Here are some rows, each followed by its group. Groups can overlap.
[ -8 -58 -58 -14  33 -53  31 -87  64  53 -19 -16  23 -53 -36  15  52 -93
  13 -11  15   0  16  -3   8  52  -1 -47  25 -36  13 -26] JC
[-18   3 -18  30  58 -66  12 -17  10  87 -11  19   0  -9 -19  49  82  -8
  71   9  36  41  26  -5 -74  43 -30 -80   9 -20 -34   3] JC
[-25  48  59  36 -18  24  -5   5 -26 -68  61  -5  -8  40  21  22   2  31
  -2  63 -34  56 -31   6 -13 -29 -19  -9 -42 -28   7  39] LC
[ 14 -44 -23 -75 -63  56  18 -17  70  18 -25   5  26  29 -78 -15 -34  12
 -13 -48  42  14   8 -12  25 -15  48  32  49   7  15 -28] LS
[ -28   10  -35   42   98  -70   13  -29    6   75  -13   10   -9  -21
  -24   40   89  -68   40   19  -30   46   31    8  -30   76  -68 -127
   12  -52  -35    6] JC
[-28  44  -9  25  40 -68  76  39  56  13 -11  -4  71  31  29  38 -35  54
 -13  12 -51  32  87  36   5  -9   5 -60 -38 -64  21 -27] LZ
[ 26 -94 -17 -55 -38  32  -8 -24  19  33 -40  -1   3  63 -51 -34 -23  -8
 -27 -65  53   3 -16 -36  19  11  33  40  21  26  25 -57] LS
[ 18 -66 -74 -21 -35  48  13 -22  50  11 -55   0  -1  58 -21 -32 -23  36
 -20 -64  53 -23  12 -17  24 -31 -16  56  31  14  35 -47] LS
[ 12 -16 -74 -51 -84  57  -1  35  83  10 -22 -29  20  40 -15 -46 -20  39
 -13 -45  41 -65  -1  14  31   9  54  22  10   5 -22 -19] ZG
[ 17 -40  26 -36 -32  48  11 -39   8  15 -42 -10  39  44 -42 -21   2   5
 -13 -45  32  -9  -2   4  21 -19  21  51  34  20  -1 -18] LS
[-33  33  29  27  14 -12 -30  54 -18 -54  65  17  20 -13  33  48  22 -23
 -28  44 -45   5 -17  -4  10 -63   1 -11 -44 -15  15  48] LC
[-13   9  77  49  11 -11 -87  19 -26 -52  67  37 -72 -46  64  31  42 -42
  18  61 -33 -32 -50   8   5  -1  60  -5 -69  30 -26  68] LC
[ -4  -6 -10 -13   1  18  -4 -26 -19   2  30 -29 -21 -38 -15  13  27 -22
 -14 -24 -11 -15  -8  20  17  39 -30  10  19  33  -1 -26] RG
[ 23 -32 -32 -24 -44  44   0   8   9 -12 -18 -21  18  39   3 -32 -43  32
 -23 -38  33 -34   3  -5  21 -17   6  54  42  -6  27 -52] ZG
[ 15 -41   6 -63 -51  30  11 -16  39  28 -28   0   5  31 -28 -29 -14  16
 -41 -38  48 -16  -5 -29  38   4  28  28  44  29  30  -1] LS
[ 18  55  29  32  -5   0 -59  13 -25 -66  61  34 -70 -51  10  18  11 -14
  39  47 -17 -11 -57  33  10 -39  49  19 -43  60 -77  50] NM
[-35  47  83   2  -6 -26   8  40 -59 -68  31   6  13  -4  34   0 -18  37
 -29  70 -22  47   9  -3  -3 -38 -32   6 -43 -45  42  37] LC
[-18 -49  -8 -18 -42  55   5  15  28  25 -28  -8  36  45  10 -64 -52  29
 -24 -38   2 -59  10   1  -6 -29  -8  35  34 -23  23 -15] ZG
[ 10 -32 -23 -45 -48  53  12 -17  35  19 -69 -19  18  64 -48 -43 -23  58
 -28 -75  61 -35   2  -7  23  15  27  35  40  22  -6 -21] LS
[-14 -24  12  -5 -49  54  48  43  33 -27 -27 -19  94  28   3 -52 -76  28
 -25 -39  25 -29  39   4  28 -35  12  22  18   0 -10 -42] ZG
[-27  43 -12  52   2   4 -57  28 -81 -66  63  17 -49  -4  34  42   1 -81
 -10  49 -34  38 -49  32 -12   9  35   0 -37  16   5  68] NM
[ 29 -46 -36 -13 -11  12 -16  -4  -7  20 127   3 -17 -35 -16 -18  37 -43
  19 -38  30   1 -13  21  44  75 -11  25  39  33 -11 -35] RG
[-43  52  44  78  -7 -24 -60 -20 -57 -57  58   6 -19 -23  37  21   1  12
 -22  36 -31  35 -42  -7  -9 -47   4  31 -50 -11 -83  98] NM
[  23  -37   21  -70  -63   53    1    9   19   26 -111    3   60   50
  -50  -87  -32   51    4  -60   42  -10   -1  -26   38  -17   48   43
   15   16   19    3] LS
[ 22  67  52  62  -9 -12 -78 -19 -45 -64  74   8 -41 -39  48  45  12 -57
  30  48 -32 -32 -75   2  -4 -48  20  12 -30  16 -24  53] NM
[-13 -14   8 -12 -25  52 -12 -18 -20  26 -27  -3   3 -21 -40 -14  35  -9
  -5 -16  10  12 -13 -15  16  58   4  23  53  27 -12 -31] RG
[-30  33  65  40  -9   4 -66   0 -64 -45  35  49 -34 -49  41  27  34 -51
  11  31 -46 -30 -45  11 -24  17  34   8 -65  81 -34  58] NM
[ 34 -51 -16 -67 -91  54   7 -25  29  15 -41 -30  16  66 -75 -53 -28   5
 -37 -69 122 -12  -8 -51   7 -28  24  28  41  13  14 -42] LS
[ -4 -30 -47 -29  -6   3  -3 -27  -2  18   2  10   4 -31 -37  18  46 -36
  -1 -21  47   3 -28  27  44  36 -15   7  37 103  -4  -8] RG
[ 26 -12  31 -26 -24  34  37  19  30 -11  -8   8  38  49  31 -36 -69  47
 -34 -37  11 -38   5  -7   8 -28   8  29  16  -3  15 -33] ZG
[ -2  15 -90   2  16  28 -14  -9  -8   8   0  22 -40 -38 -26  -3   9 -43
  13   1  -9   7  -4  23  -8  46 -37  -5  17  49  25  20] RG
[-40  24 -10  11  44 -61  83  49   8  17 -20 -18  64  21  24  -3 -53  31
 -24  13 -60  20  62   6  -1 -32 -34 -76 -24 -67  19 -37] LZ
[   3   15  -12  -13   -9   25  -12  -50  -33   20   42    4    1 -127
    0   15   36    4   35   10   14  -26  -65   24   20   68  -19   49
    0   53    0   31] RG
[  8  17 -13 -10  43 -25 -20  -3 -40   6  -1   1 -23 -54  -7  13  38 -64
  39   8   8 -29 -10 -34 -13  58 -15   9  17   8 -19  30] RG
[ 16  59  75  41  12  -7 -60  31 -65 -53  78  44 -86 -12  39  12  24 -53
  29  57 -41 -32 -62  18 -35   0  15  26 -35  55 -16  43] LC
[   1 -127  -40  -32  -32   59  -28  -19   32   31  -36    4  -37    9
  -39  -35   14    6  -32  -53   34  -22  -18  -11    0   28  -52   40
   67   -5    5   19] ZG
[ -6  36  91  36 -16 -10 -74  29 -92 -68  59  11 -70 -39  67  28   6 -51
  17  23 -54   8 -45  21   7   3   6  24 -36  25 -32  48] NM
[-47  32  41   1  57 -47  30   8  27  20   2 -36  46  28  61  20 -20  78
  10  24 -42  18  94  16  -7  -6 -26 -68 -19 -75  12   6] LZ
[ 17 -55 -19 -57 -21  22 -12   9  10  19 -29   3 -35   9 -21 -23   2 -22
 -20 -34  25 -27 -19  -2  28  -1   9  47  44  33  -1  -5] ZG
[  12   -6  -24    4   21   -8 -113  -37  -53   28   -9    7   14  -43
  -35    9   44  -42    6   12    6  -43  -28    3  -34   45  -30   17
   11   29  -21   74] RG
[  -8   16   19   37   28  -62   81   -3   37   -5  -93  -41    1   50
   58   17  -32   38  -33   11  -45    7   73    6  -17  -68  -50  -67
  -37 -105   21   27] LZ
[  1  33  39  48  -6 -21 -83  14 -79 -52  72  40 -45 -32  79  27  31 -51
   5  53 -33 -14 -50  12 -43  -4  68  -5 -49  37  -5  36] NM
[-17  26  17  49  45 -76  60  39  16  11 -11  -8  62  30  39  21 -31  60
   0  26 -45  42  64 -23 -25 -40 -41 -81 -35 -92  52   7] LZ
[-41  48  23  32  29 -57  35  28  -3 -35  -6  -8  17  27  40  -3 -52  25
 -49  36 -49 -83  61  17   0 -91 -47 -20 -38 -65  37  41] LZ
[ -8  36  24  79  30  -6 -45  -6 -48 -42  60  25 -46 -53  39  26  46  -4
  39  52 -35  30 -67   5 -10  -7  84  34 -35  22 -24  41] LC
[ -4  19  46  44 -21   7 -75  -7 -80 -47  55  41 -33 -63  38  34  27 -38
  29  35 -46 -37 -93  11 -39  20  13  -6 -52 -11 -38  52] NM
[-40  23  -4  23  40 -53  56  59  30   7  -2 -13  19  37  70 -67 -27  70
  44   4 -58  13  55  12 -51  -5 -30 -74 -21 -70   1 -21] LZ
[ 24  44 -10  39   5  47  13  46  -6 -46  23  20 -16  15  44  14 -34  42
 -14  29 -34 -22  24  17  19 -56  21 -16 -29 -62  19 -24] LC
[-30  39  38  45 -22 -11 -38  10 -83 -67  43  49 -63 -31  58   7  -4 -64
  -1  39 -26 -16 -40   9  -5  23  62  36 -43  35 -45   9] NM
[ 11  57  40  34  10   1 -51  41  35 -53  65  36   1 -30  21  34  10   7
  34  13   1   3 -23  -3 -20 -19  -4  38 -37 -25   0  56] NM
[  6  49  52  58 -17  12 -70  22 -54 -68  70  47 -52 -47  32  17  21 -76
  26  33 -10 -19 -34  19 -19 -17  21  -5 -39  30 -22  64] NM
[  4 -28 -26 -48 -20  55   7 -36  27   7 -42  -8  -4  16 -28  -9 -17  17
 105 -39  20 -32 -18 -27  41  17   7  35  28  36  28 -34] ZG
[ 11  16  44  67   9 -15 -87  27 -53 -51  59  27 -91 -43  34  34  29   8
  21  61 -38  20 -50  11 -34 -71  26   2 -27  36  26  40] LC
[  53  -32  -15  -46  -50   36   51    7   42   -1   29   22   21   12
  -23  -30  -42   62  -44 -124    5  -15   15   28   30  -17   33   37
   34  -22    8  -62] ZG
[-11  30  28  56  25 -23 -63 -24 -20 -71  76  31 -31 -15  52  53  37 -17
  25  61 -74   9 -53 -10   9 -56  27  55 -59 -10 -12  18] LC
[-12 -24 -64 -71   8  40 -14 -26   4  21 -28 -11 -11 -21 -20  24  22 -34
   2 -48  28  33 -12  -6 -10  57  22  24  80  -1 -24 -18] RG
[-28  68   8  14  23 -32  24  35   0 -18   0  -1  17  23  33  24 -41  -1
 -13  36 -62  22  45  22 -15   2 -28 -48 -39 -54  44  41] LZ
[ -1  48  73  64 -20  23 -69  -6 -73 -31  71  58 -55 -50  41   5  11 -62
   0  46 -40  -5 -69  45 -13   3  38  20 -35  48  -3  45] NM
[ 55 -13  -3  -1   4   6 -35 -48 -24  24 -11  15 -21 -48 -23 -20  52 -56
   0   9 -15  11 -17 -26  18  31  -8   5  19  15 -12 -26] RG
[ 18 -59 -39 -46 -56  55  13 -31  57  23 -64  21  -3  69 -65 -67 -44  33
 -22 -42  58 -19  14   1  17 -15  23  58  40  26  -9 -42] LS
[-40  33   4  14  30 -81  50  20  16   5  -7 -33  45  40  49 -21 -40  39
 -25  22 -49  18  60  23 -22 -22 -36 -65 -49 -81  13 -19] LZ
[  9 -28 -37 -48 -11  28  -6 -51  35  30  -5 -14  -7   4 -42 -23   3 -25
 -10 -35  41 -16 -28  -1  31 -32  24  43  42  35   0   1] ZG
[-47  43  51  26  76 -56  39  24  10  -1 -22 -34  37  36  39   3 -31  45
 -15  36 -47  43  49  28  -8   2 -32 -77 -31 -60   8   1] LZ
[ 15  15  -8   6  -8   5  42  44   3 -58  18 -21  -2  31  11  34 -48  47
   2  15 -38 -35  46 -14 -11 -40  -1  -9 -31 -69  45 -19] LC
[-82  38  36  18  61 -48  59  55   2  17 -15  -7  41  38  49 -20 -21  33
 -32  37 -86  20  85  17  -8 -29 -25 -27 -31 -69  16  16] LZ
[ 32  -5 -23 -44 -37  37  -5  10   6  15 -34 -18  32  40 -44  51  -1  87
  -7 -47  57 -11  -7 -25  22 -33  14  64   8 -12  28 -22] ZG
[-22   8 -43   5  66 -71   0 -59  18  63 -18 -13  42 -29 -49 -36  37 -17
  17  -1  46  37  36 -20 -24  47 -47 -55  24  11  25   5] JC
[-23  32  -1  34  43 -58  -7  47  57   5 -19 -11  20  54  40   9 -35  19
   4  21 -26  32  63  17   7 -23 -54 -57 -25 -80  22   0] LZ
[ 21  58  23  57   6   4 -44  15 -54 -60  63  43 -64 -29  33  -2  24 -61
  44  50 -29  37 -54  30 -24   7  11  12 -14   9 -17  68] NM
[-39  41 -40 -27  24   4 -10 -39 -10   2  10   4   7 -36 -32 -13 -14 -36
   7  -9  28 -17 -18   8  14  24  -6  15  14  54  17  19] RG
[ -5  61  13  32  51 -56  45  15  36  21 -18 -12  39  63  30  29 -29  31
 -18  44 -61  21  72  18 -17 -97 -12 -54 -23 -88 -17 -17] LZ
[-15  60  64  31  12 -41  39  11   0  -3  -4  -2  47  36  45  50 -20  55
 -15  40 -39  34  29  29  12 -24 -43 -23 -61 -62  39  26] LZ
[ 29  21  29 -26 -35  10  42  18 -13 -47  44  11  25  24  63 -17 -94  41
 -18  20 -17  -6  32 -18  11 -42  15  -2 -11 -66  20 -67] LC
[  16   -8   42  -36  -49   21   46   47  -21  -27    8    5   36   41
   42    1 -100   29  -46  -13   24   -7   11   39   18  -55   44    7
   -7   -6   20  -95] LC
[ 22 -65 -26 -65 -44  57  19  -4  44  -8 -52 -30  15  61 -60 -44  -4  31
  -1 -55  82 -55  18  13 -31  -6  30  53  56  10  13 -28] LS
[ 19 -26 -35 -32  15   6 -12 -39  39  -4  -5  -9 -26 -34 -30  45  49 -36
 -10  17  37 -24 -20  54  17  38 -16  34  46  23 -25  -3] RG
[  15   46   13   25    3  -53   17   46    2  -42    9    0  -13   34
   94    5  -22   40    1   24  -32    4   33  -23    6 -100   -5  -50
  -26  -55    3   -3] LC
[-30  32 -13  27  17 -50  62  26  -5  -3  -6  -4  32  42  58 -14 -36 -38
  -9  28 -45  25  63 -38 -17 -38 -38 -88 -30 -67  29   9] LZ
[ 10 -15  17 -11  12   1  -1 -22 -14 -20  19  18  -4 -15 -36   5  24   2
  32  12   1 -21 -16 -24  -5 -33 -20  -8  10  28 -16  33] RG
[ 30 -49  -2 -32 -46  49  42 -69   3   6 -36  28  36  38 -21 -42 -41  41
 -20 -58  29 -16  -4   4  11 -18  15  11  28  15  20 -18] ZG
[ 19   3  29 -61 -69  29  57  29  23  -5 -16 -47  18  69 -11 -16 -89  19
 -57 -29   6 -45  16  43   0 -31  -5   4  -1 -41  26 -40] LC
[ 12  38  16  -7  10  -3 -48  -9 -69 -65  58  31 -68 -48  69 -21  -2 -42
  60  65 -12  48 -52   2  -7 -16  55  -5 -55  10   5  32] LC
[-21  18  14  12  49 -35  96  36   3   8 -14   5  49  59  58  37 -25  26
 -31  49 -62  20  95   9 -26 -14 -51 -56 -49 -62  38  20] LZ
[ 21 -23 -20 -10  26 -11   2 -25 -35  18  22  24 -17 -42   2  27  25 -50
   7 -27  11  -2 -22   4   8  37 -43  11   1  43 -96  47] RG
[ 51 -38 -27 -34 -31  47  18  -2  30   9 -31   8  10  36 -37 -55 -54  25
 -34 -42  44 -23  -6  -4  36 -90  38  64  32 -39  26 -44] ZG
[ 12 -28 -21 -63  15   5  36 -40  43  34 -21 -20  26 -29 -23  -9  13  -7
  18 -29  25  -3   6 -21  24  65   8  -8  48  19 -61 -43] JC
[-28  23  54  33  36 -51  63  51  58  26 -11 -25  51  37  -1 -11 -19  46
 -38 -16 -17  41  63   9  -9 -62 -55 -45 -34 -51  30   8] LZ
[  0  11  29 -11 -82  34  77  56  33 -17  -2  11  24  22  17 -20 -94  48
 -21  -5  32 -26  24   5  13 -19  31  16  -3 -78  59 -53] LC
[-28  23  -9  33  71 -64   8 -54  -8  66 -39 -35  12  -1 -44  51  82 -41
  64  -1 -90  -3  19 -30 -32  50 -33 -82  16 -10 -41  13] JC
[-18 -37 -16 -17 -41  35  -5 -40  60  20 -23  -4  -6  14 -40 -66 -30 -25
   9 -50   9   6 -26 -17  52   6 -19  27  52  34  12  -7] ZG
Which 5 groups are nearest to each row below, nearest first, going by the distance to the group's nearest row?
[  9 -51 -55 -48 -10  36  -6 -13  34  26 -23  -3  16 -29 -91  -7  25 -49
  -9 -31  26   1 -40  -7  -1  44   1  40  31  80  -5 -17] ~ RG ZG JC LS LC
Which 5 groups are nearest to each row below, nearest first, going by the distance to the centre of the group?
[ 43 -63 -28 -33 -55  34   5  21  52  47 -61  26  28  58 -51 -28 -45   5
   3 -52  55 -10   7 -35  69 -10  27  52  61   8  61 -39] ~ LS ZG RG LC JC
[  7  39  63  29   6 -15 -12  27 -16 -50  43  -2 -19 -28  44  27 -26   6
 -28  51 -45  22 -19 -26 -15   5 -32   3 -40 -19   3  20] ~ LC NM LZ RG ZG
[ -61   24   53   28   32  -58   59    4   24   13   -4  -34   75   68
   31  -35  -31   58   -8   39  -48   20   84  -16   -9  -31  -28 -106
  -45  -62   42   -4] ~ LZ LC JC ZG RG
[-35 -12 -81  39  94 -72   0   4  10  65 -36 -16   3 -18 -25  51 116 -45
  35  39 -25  36  35 -32 -35  -5 -35 -74   8 -39 -40  12] ~ JC RG LZ LC NM
[ 14 -57 -26  -6   0  -7 -19 -44 -19  -7   8  19 -10 -34 -30  59  32 -44
   8 -23  19 -18 -15 -20  -5  11 -29 -23  31  39  17  12] ~ RG JC ZG LC LS
[-20 -10  29  59  15  -4 -58  61 -26 -49  51  36 -30 -20  45  38  40  -1
  20  42 -67  25 -45   9  -3 -73  18  13 -94  20  26  15] ~ LC NM RG LZ ZG
[ 11 -30 -29 -46  -7  42 -11 -63  12  14 -35 -22 -11  -4 -99  -1  16  -4
 -20 -34  83  -3 -25 -10   6  43  19  47  32  52 -54  -1] ~ RG LS ZG JC LC
[-15  39  30  23  23 -44  20  24 -28 -14  19  -2   2 -11  45   3 -30  49
 -22  43 -24  23  20  14  11 -25 -21 -15 -36  -7   6  34] ~ LC LZ NM RG ZG
[ 35 -47 -29 -54 -49  54  17  10  26   4 -10   0  16  37  -3 -48 -52  16
 -28 -60  56 -10   1  14  39  14   5  49  24 -54  20 -36] ~ ZG LS RG LC LZ
[ 45 -55   4 -28 -17  33  12 -36  24  12 -48 -20  45  19 -18 -12 -16  26
 -32 -66  45 -48   7 -41  12  34  20  13  51   7 -42 -55] ~ ZG LS RG JC LC
Which 3 other groups have their centres nearest to the centre of group LC, nearest first?
NM LZ RG
Which 3 other groups have their centres nearest to the centre of group RG, nearest first?
JC ZG LC
Which 5 groups are nearest to each row below, nearest first, going by the average distance to the group's rows?
[ -4  23  37  62 -14   2 -73  35 -57 -52  61  55 -56 -29  69  44  33 -31
  38  50 -40  27 -62  -7  -5 -71  23  29 -54  47 -15  26] ~ NM LC RG LZ ZG
[  9  29  16  37 -13   0 -35  29 -77 -73  56  40 -50 -50  47  25  11   3
  -2  16 -31   1 -65  12 -36 -15   4  -8 -47  22 -31  52] ~ NM LC RG LZ ZG
[-13 -21 -23  33  58 -80  23 -63   9  71  32  18  10  25 -30  44  75 -38
  26  26 -16  18  23 -38 -38  69 -41 -79 -15   2 -41  11] ~ JC RG LZ NM LC
[  6 -42  -7 -56 -53  52  13 -12  40   2 -21  -8  16  39 -23 -46 -29   5
 -14 -52  41  -5  -4  25  49 -15  17  57  34   3  10 -31] ~ LS ZG RG LC JC
[ -20   22  -15   32   47 -103   54   16   40   24  -15  -24   30   50
   39    3  -17   44   -3   22  -39    6   79   12    2  -43  -25  -50
  -38 -100    0   13] ~ LZ JC LC ZG RG
Group LS spreads out most along one direction. Which 3 other groups' directions of most spread are closest to that one, closest first?
RG ZG LC
Which 3 other groups have their centres nearest to the centre of group LZ, nearest first?
LC JC ZG
Which 3 other groups have their centres nearest to the centre of group LS, nearest first?
ZG RG LC
Which 4 groups are nearest to each row below, nearest first, going by the distance to the centre of the group?
[  7  22  41   1 -99  24  27  29   9 -19 -13  -7   0  42   4 -22 -93  43
 -41 -10  21 -45  21  36   0 -51  40  21  16   8  16 -66] ~ ZG LS LC LZ
[-49  58  17  28  38 -54  45  41 -22 -37  40  -3   8   8  56  21 -29  46
 -28  41 -86   3  18  32 -24 -29 -20 -37 -49 -47   8  22] ~ LZ LC NM RG
[ 16 -33  11  40  14 -11  15  31 -16 -46 -27 -16   7  30  39  42 -33  32
 -17  19 -20  -9  63  -9  13 -69  -7  18 -35 -64   9   1] ~ LC LZ ZG RG
[ 24  -5 -26  15 -38  22   4 -16 -18   8   4  10  -4 -31 -55   4  11 -13
 -11  -7  16  -1 -35  -5   2   9 -11  -1  16  25   3  -5] ~ RG ZG LC LS
[-42  68  39  46  60 -12 -26  38 -11 -59   0 -25  -7  11  26  32   6  29
  -3  54 -27  -2   6  -4 -14 -47   3  12 -62  -8  -8 -12] ~ LC LZ NM RG
[ 10   2  18  44  -5  -7 -20  29 -45 -72  78  36 -58 -38  47  -2  38 -27
  23  49 -29 -24 -59  12 -20 -22  20   6 -63  37 -30  57] ~ NM LC RG ZG
[ -5   8 -53   3  56  -6  -3 -33  11  58 -21 -25  -7 -25 -43  27  18 -10
  21  10  17 -10  23 -35   6  61 -14 -38  22  93 -24 -19] ~ RG JC ZG LS
[ 24  31  56  78 -14  -5 -60  28 -69 -49  68  39 -76 -59  21   8   7 -50
 -21  49 -28  -9 -44  12 -11  44  21  12 -55  27 -38  55] ~ NM LC RG JC
[  3 -15 -23 -28 -20  17 -10 -13   2  11  -5  -4   7 -11 -15  -1  10 -14
  -1  -7   7 -12 -17  33 -41  68 -23  16  18 -10   2 -18] ~ RG ZG JC LS
[-47   8  14  41  34 -31  -3  40 -58 -43  42  12 -46 -12  32  11  26  -5
 -29  54 -35  70 -42 -10  19 -54 -14   1 -51  -3  -9  26] ~ LC NM RG LZ
Group LC spreads out most along one direction. Which 3 other groups' directions of most spread are closest to that one, closest first?
ZG RG JC
Group ZG spreads out most along one direction. Which 3 other groups' directions of most spread are closest to that one, closest first?
LC NM LS
Which 4 groups are nearest to each row below, nearest first, going by the average distance to the group's rows?
[ 26 -39   7 -20 -45  35   8  25  37  29 -23  -9  26  28 -12 -30 -49  25
 -31 -39  49 -19   9  36  26 -35  42  27  17  18  40 -28] ~ LS ZG RG LC
Which 3 other groups have their centres nearest to the centre of group ZG, nearest first?
LS RG LC
Group JC spreads out most along one direction. Which 3 other groups' directions of most spread are closest to that one, closest first?
RG LC ZG
Which 4 groups are nearest to each row below, nearest first, going by the distance to the group's nearest row?
[ -1 -25   7 -56 -65  45   1  12   0 -31  -8 -16  10  40  34 -17 -66  44
 -49 -60  39 -44  11   4  48  19  15  39  37 -27   8 -32] ~ ZG LS LC RG
[  -6    4  -31   16   10  -24  -61  -15  -26   19   -1   -1   29 -126
  -12    0   16  -43    1  -21   -5   -5  -33   29   23   51  -20   24
   12   53   32   -9] ~ RG ZG JC NM
[  1 -16  -9   7   2   3   8 -52 -10   1 -15 -12 -31 -27 -36  -7  47 -37
  44 -57  35 -23 -60 -15 -13  -2 -50  29  33  18  10   6] ~ RG ZG LS JC
[  9 -53 -17 -30 -44  42  -4 -33 -43  30 -39  -3  12  63 -53 -37 -33  46
 -21 -57  70 -18   7  -8  26 -15  47  55  46  16  14 -22] ~ LS ZG RG LC
[-35  22 -13  35  37 -52  80  30  -1  13 -28 -15  48  28  42  -4 -26  49
   0  40 -63  15  99  19 -31 -31 -11 -16 -47 -48  23   6] ~ LZ LC ZG RG
[ 38 -33 -19 -48  -7  49 -27   7  70 -19 -11   0  27  55 -14 -21 -22  10
  -9 -41  56 -38 -21 -15  67 -47  -6  56   3  24  12  -8] ~ ZG LS RG LC
[-11   4 -57   9  62 -41   9 -57  28  46 -32 -38  11 -30 -35  40  -4 -25
  61  -2   5  18  40 -18   0  55 -32 -28  21 -15 -78  -3] ~ JC RG ZG LZ
[ 38 -25  -3 -22 -35  46  14  -7  11   0 -52  -7  25  25 -29 -58 -49  44
 -11 -54  62 -17   6  -2   0  -6  18  32  26   6   7 -63] ~ ZG LS LC RG
[ 20 -29  28 -29 -62  25  32  17  35  -9 -35 -12  38  77 -18 -28 -81  63
 -27 -39  26 -35 -11   8  48 -30  24  42  42   8  13 -42] ~ ZG LS LC RG
[  14  -48  -48  -57  -45   54   -3   27   32   -3  -30  -19   23    5
  -43  -14  -29   25  -17  -56 -127    6  -29   -5   22  -24    5   52
   45   24   22  -30] ~ ZG LS RG LC
[ -4  41  45  70  -7 -16 -55  -7 -22 -74  67   3 -58 -66  22   4   9 -35
  38  46 -43  -2 -64 -10  -5  18  33  19 -45  42 -19 127] ~ NM LC RG LZ
Group NM spreads out most along one direction. Which 3 other groups' directions of most spread are closest to that one, closest first?
LC ZG LZ
